(in the rows, 128 means zero)
A state moves one step at a time under one of 6 hidden systems, and each row is a state written as 18 numbers. Each run below is a few steps of one system.
J, path 1:
[[131  74 118 134 129 183 106 150 148  62 107 159 166 118 141 164 112 118]
 [ 81 105 126 105 110 156 115 144 185  76 151 138 159 133 114  94  74 116]
 [ 58  82 140 102 142 136 150 127 117 146 143  89 158 129 140 133  60 133]
 [ 94 123 144  61 116 152 133 113 124 169 104  83 104 173 153 129 113  90]
 [136 189 135  96 131 114 152  75 145 180 119  92 106 107 135  96 103 104]
 [195 135 143 141 167 128 144  64  88 179 150  98 106 133 131 136 139 113]
 [182 170 137 140 116  98 127 110 124 148 167 145 101 184 116 118 190 128]
 [153 168 129 176 128  72 154 136 110 135 136 179 150 112 131 162 165 163]
 [171 108 124 157 128 142 114 154 126  92  96 190 147 123 145 187 172 126]]
V, path 2 (9 x 18):
[[147 189 147 119 103  91 183 105 129 162 158 112 154  99 135 145 160 141]
 [157 151 105 186 167  90 137 106  68 133 132 116 131  88 143 131 111 160]
 [162  83 143 159 145 114 130 134 118 170 115 195 109  77 114 167 158 125]
 [149 160 120 143  97 117 111 172 124  87  63 165 124  92  81 124 148 123]
 [121  78  99 153 138 157  71 170 106  81  98 145  98 158 135 121 126 129]
 [127  92 139  83  85 177 109 146 189 101 136 147 122 146 125 129 159  94]
 [101 167 106  97 117 166 127 121 166  68 125  71 146 148 134  93  92 128]
 [ 75  91 130 112 160 144 139 102 154 163 173 101 123 154 173 119  85 137]
 [109 167 157  83  96  94 175  98 146 182 152 111 147 112 137 125 114 108]]
L, path 3 (9 x 18):
[[123 114 141 149 112  80 152 140  86 144 143 151 170  48 116 149 117 142]
 [131 117 122 127 133 120  94 140  52 145  83 120  92 190 156 140 133 101]
 [160 147 150  79  77 126 124  94 169 133 158 137 122 114 124  91 131  66]
 [161 144 131 148 159 149 145 136 124 125  55 135 134  73  68 154 128 141]
 [115 147 122 128 141 142 123 138 165 132 130 138  93 228 128 126 166 148]
 [136 133 115 149 109 113 140 123 184 110 181 157 144  55 152 113 146 150]
 [127 115  97 162 176 153 119 128  78 104  85  99 137 123 171 162 109 157]
 [104 115 144  89 118 135 132  96 150 135 191 116 151 191 163 120  93  97]
 [134 101 156 140 115 103 156 135  96 140 140 147 175  54  82 154 112 126]]
K, path 4 (9 x 18):
[[128 113 100 150 135 135 104 136 149 128 155 106  62  86 113  59 148 157]
 [105  97 106 143 117 143 105 159 120  77 154  99 126  80  86  73 104 148]
 [ 58  98 106 112 124 164 120 164 139  94 131  66 123 127 134  99 107 159]
 [ 71 143 118  81  69 131 135 154 127 113 131  61 131  95 159 102 125 130]
 [108 154 130  79 106 153 135 119  98 109  87  56 154 119 130 125  83 101]
 [128 175 140  77 129 151 152  83 130 157 118  46 121 164 136 121 124 113]
 [159 189 153 107 121 111 171  94 100 163 125  69 129 124  83 121 142 130]
 [153 169 126 153 180 128 147 108  96 156  83  86 102 140  73 125 129 155]
 [146 162 108 162 165 112 130 105 130 166 127 103  59 107 110  80 147 162]]
S, path 5 (9 x 18):
[[ 89  82 102 123 117 167 114 167 108 100 125  66 113  86 143 113 142 155]
 [100 191  90 127 125 125 114 132 162  83  81 125 130 114 152  92  84 130]
 [110 121 147 112 137 132 169  92 191 162 155 138 150  64 130 126  92 128]
 [113 156 138 112 151 131 167  98  87 174 132  44 135 149 153 149 127 150]
 [ 99 164 143 129 138  88 146 153 121 174  66 169 112 169  95 147 121 137]
 [143 103 147 117  92 109 134 143 118 185 130 145  87  65 113 126 183 115]
 [203 188 114 138 118 115 111 102  89 110 129  96 102 144 113  95 159 113]
 [170 119 139 169 171 138 127 117 158 109 143 183 138 142  50 122 119 133]
 [118  61 115 156 150 163 126 157 104 109 163  86 119 101 117 134 164 179]]
V, path 6, 9 rows:
[[118 122 118  97  97 147 113 132 189 126 114 169 110 131 201 143 158 100]
 [137 169 106 117 108 131 104 100 164  71 138 134 147 119 157  82  72  91]
 [113  96 135 115 175 158 123  84 138 147 115 135 136 144 155 138  47  95]
 [108 175 160  96 123 101 158 109 168 176 109 163 130 170 111 130 105 104]
 [119 172 127 138 127  75 128 118  61 122 130 123 164 194 137 129  88 120]
 [183 120 148 140 153 126 137  89  92 161 147 143 134 180 162 178 158 111]
 [189 187 138 155 131 123 154 106 156 101 141 162 168 132  97 151 159 142]
 [125 122 106 182 174 134 135 142 108  89  99 151 172 119 146 176 111 176]
 [119 116 124 135 117 125 127 155 171 139 104 198 119 113 182 175 169 133]]
U, path 7:
[[122  95 134 152 124 104 112 156 159 143 172 182  87 146  81  91 161 144]
 [109  94 118 160 138 135 102 180 130 100 138 147 103 171  68 102 147 162]
 [115  89 126 131 123 176 105 174 136  62 119 118 141 140  64 115 121 138]
 [125 111 107 132 109 160 106 160 100  49 113  91 162  90 104 116 105 131]
 [113 145 101 110 117 158 113 122  99  72 103  62 150 106 160 110  77 119]
 [101 154 129  83 107 132 151 100 114 135 118  61 152  87 164 119  80 110]
 [107 170 128 101 119  94 160 111 109 185  94  98 120  81 176 137 116 126]
 [120 161 131 107 131 104 147 100 162 200  91 150  87 106 172 130 133 113]
 [134 138 133 136 131  95 141 114 177 191 150 173  74 104 137 108 163 132]]
L, path 8:
[[117 179 132 112  92  79 154 105 157 141 165 137 152  77 149 100 104 118]
 [123 104 127 141 173 134 134 129  86 174  55 128 107  92 141 170 117 134]
 [148 149 146  92 115 131 138  92 135 166 172  95 107 204 144 116 163 108]
 [176 135 136 165 143 103 138 101 139 139 145 173 136  51  88 115 112 124]
 [151  87 116 151 171 177 102 141  99 121  94 120  91 178 124 155 156 138]
 [146 150 129 116  95 135 125 109 175  84 206 123 148 159 124  86 137 117]
 [115 100 115 170 155 137 127 155 120  91  96 158 159  59 103 141  88 153]
 [ 80 107 121 104 111 154 117 161 110 111 128  93 125 217 157 141 146 141]
 [110 157 134 108  74  80 143 125 144 120 171 139 166  83 133  99  98 116]]
J, path 9, 9 rows:
[[142  83 161 112 105 129 115 136 152 145 149 177 117 109  56 101 124  87]
 [103 110 162 127 138 128 177 146 133 158 138 119 151 116  38 145 133 160]
 [ 99 121 134 123 165 163 158 148 163 162  84 115 103 157 118 165 167 173]
 [127 178  99 121 131 162 150 114 194 113 114  93 118  99 174 126 158 161]
 [160 154  93 162 162 150 122  85 110  78 147  83 149 132 176 122 101 142]
 [134 115 106 141 116 110  83 116 101 103 181 138 116 185 183  93 115 106]
 [104 129 139 116  70  61 120 145  75 133 153 147 152 121 149 122 108  99]
 [139 106 156 116 117 114 117 141  79 156  67 172 132 112 102 157 107  78]
 [150 108 157 108 121 149 127 129 181 156 109 170  99  89  59 116 139  95]]
S, path 10, 9 rows:
[[103  82 164 126 103 107 159 148 111 147 174 158 181 141 122 182 147 139]
 [134  99 120 125 117 108  89 141  38 136 106 127 109 156 174 141 125  97]
 [128 128 132 109  91 114  90 138 164 114 144 185 107 176 116  84 123  81]
 [173  87 151  95  97 182 123 110 133  95 153 113 164 100 106 141 133  81]
 [148 126 107 132 175 186 107 108 132  94  98 100 114 190 158 136 115 128]
 [ 87 118 127 121 119 153 142 171 208 105 119 172 149 141 127 161 150 158]
 [131 120 115 120 105 135 132 125 107 120 115 116 149  67 213 172 143 126]
 [130 179 117 135 136  91 129  88 144 134 144 157 129 183 195 120 103 116]
 [123  99 178 109 108 107 158 121 129 158 178 165 181 148 107 169 126 109]]
K, path 11, 9 rows:
[[109 183  88 142 113 117 137 151 154  92 107 119 133  96 182 130 146 173]
 [132 144 105 136 138 125 120  89 107  99 125 115 163  81 187 124  61 111]
 [112 113 133 113 144 124 122  84  99 142 181  98 140 191 164 115  73 104]
 [ 86 124 169  98 103  82 162 136 102 189 156 124 135 166  93 131 126 121]
 [121 117 149 115 128 123 136 159  87 180  49 136 100 125  89 160 151 120]
 [179 155 117 122 129 149  99 120 156 138  76 150  59 124 121 107 169  99]
 [197 131 130 144 136 160 121  97 172  97 161 136 129  84  83 100 139 114]
 [136 107 117 173 157 162 135 136 137  80 179 103 157 149  96 132 142 187]
 [ 65 150  98 156 119  98 143 172 137 110 144 126 142 119 154 126 138 197]]
U, path 12:
[[158 198 141 104 124 127 147 107 182 158  79 149 102 132  96 122 146 104]
 [165 109 120 177 173 130 140 105 154 160 150 152  97  60 121 128 151 159]
 [130 130 104 137 115 142 111 145 153 114 161 120  91 178 173 120 197 156]
 [ 92 134 137 140 134 126 157 142 187  99 171 155 176 163  87 127 115 161]
 [ 87  42 129 150 129 133 116 177  87 115 132 150 151 107 135 166 122 149]
 [125 135 124  99  74 130  87 157 114  73  97 153 145 165 136 118 105  75]
 [138 125 133 136 148 118 117  97 102 116 136 122 145 100  82  86  42 101]
 [134 114 122 110 127 136 121 122  51 160 114  49  87 123 136 117 139 123]
 [148 216 136  96 120 137 159 111 156 134  76  92 128 137  99 129 143 123]]

Which system made each of these runs?
path 13, 2 rows:
[[133 139 108 107 127 160 101 146 122 131  55  98  57 139 123 104 156 118]
 [115  89 128 132 112 134  97 146 151  99 193 142 115 168  85  72 124 122]]
	V
path 14, 2 rows:
[[119 133 117 142 108  95  79 160 105  92  90 196 129 162 135 118  99  97]
 [136  69 141 104  94 145 104 116 163 124 184 155 123  89 139 102 121  79]]
	S
path 15 (2 x 18):
[[178 144 147 133 166 152 144  88 102 137 117  92 131 142  46 117 112 117]
 [127 101 139 150 152 129 116 144 162 134 155 171 100 170  52  99 137 138]]
	L
path 16, 2 rows:
[[121 147 134  65  89 131 112 108 147 147 102 115  99 116 145  86  98  60]
 [165 108 165  83 119 172 143  99 120 139 137  87 142 126  82 133 125  85]]
	K
path 17, 2 rows:
[[161 104 120 111  85 143  95 116  88  81 146 105 147  86 146 108 109  76]
 [ 98 130 137  94 131 163 131 121 157  96 145 104 160 210 105 116  89 118]]
	K
path 18 (2 x 18):
[[136 168 139 125 131 124 137 119 128  98  76 156 180 122  86 133  60 100]
 [111  64 139 119 167 161 138 101 157 193 147 119  81 101 142 125 127 130]]
	S
path 19 (2 x 18):
[[140 169 113 159 116  77 124 132 129 111 153 184 145 176 177 144 148 139]
 [146 117 128 143 102 102 121 137 111 103 123 195 176  94 180 178 123 108]]
	J
path 20:
[[129 125 118 125 145 152 151  85 133 114 158  91 177  89 196 157  95 133]
 [114 109 153 129 166 124 156 101  87 155 137 122 179 166 127 172  73 120]]
	L
path 21, 2 rows:
[[152 149 112 136 148 128 114  84 160 129 163 153 114 196 194 119 124 112]
 [120 101 166 126 132 105 165 111 133 167 212 135 157 159  96 136 129 140]]
	U
path 22:
[[104 110 124 107  92 164 130 163 201 112 126 125 111  70 111 109 165 143]
 [143 115 109 122 100 176 114 151 119  50 117  84 163  88 136 138 139 136]]
	K
path 23 (2 x 18):
[[ 88  92 103 125  89 130  99 157  90  75 157  91 150 108 172 108 100 127]
 [ 72 156 126  90 102 112 126 132 104 112 111  94 155 152 140  98  58 106]]
	U
path 24:
[[ 90 103  95 175 137 115 103 164  95  71 143 143 155 149 161 134 102 166]
 [ 52 113 116 113 110 102 122 140 159 139 139 157 137 121 198 118  85 125]]
	K
path 25, 2 rows:
[[103  94 119 121 143 125 105 137 107 186 108 117  47 153 161 110 147 124]
 [131 180 136  99  56 109 131 161 150 100 123 137 136 137  85 106 165 116]]
	S
path 26, 2 rows:
[[138 141 100 170 173 119 120 100  99 123 174  99 109 192 161 107 124 161]
 [152  92 167 121 121 132 164 103 145 151 187 153 178 102 126 176 146 121]]
	V
path 27, 2 rows:
[[ 87 141 124 126 123  92 137 120  82 128 183  88 153 191 156 112  97 143]
 [ 83 116 166  94 134 123 159 139 103 176  95 123 153 167  99 169 104 123]]
	U
path 28, 2 rows:
[[123 154 113 156 122 103 115 133 170  88 152 170 133 104  81  67  89 133]
 [ 99  44 137 150 149 136 135 152  72 140 156 115 155 109 126 160 119 157]]
	J
path 29, 2 rows:
[[140  61 153 129 144 152 142 115 112 159 188 120 141 160 140 170 158 140]
 [112 130 116 132 106 122 103 169  73  88  94 128 134 202 147 157 149 133]]
	S
path 30:
[[100 158 125 141 160 116 175 124  98 156 113  62 135  96 105 138 114 183]
 [ 87 162 121 152 149  75 146 147 110 181  85 130  93 111 105 114 115 166]]
	S
path 31, 2 rows:
[[141 106  82 146 133 153  82 119 112  97 132 105  91 104 205 107 132 127]
 [151  90 142 112 127 163 120  99 199 132 156 162 122  75 118 105 113  90]]
	V
path 32:
[[133 172 132 128 142 123 159  93  99 109 131  77 188 117 108 128  71 132]
 [101 149 126 127 176 123 158 100  94 177 128  64 113 173 150 135 113 161]]
	K
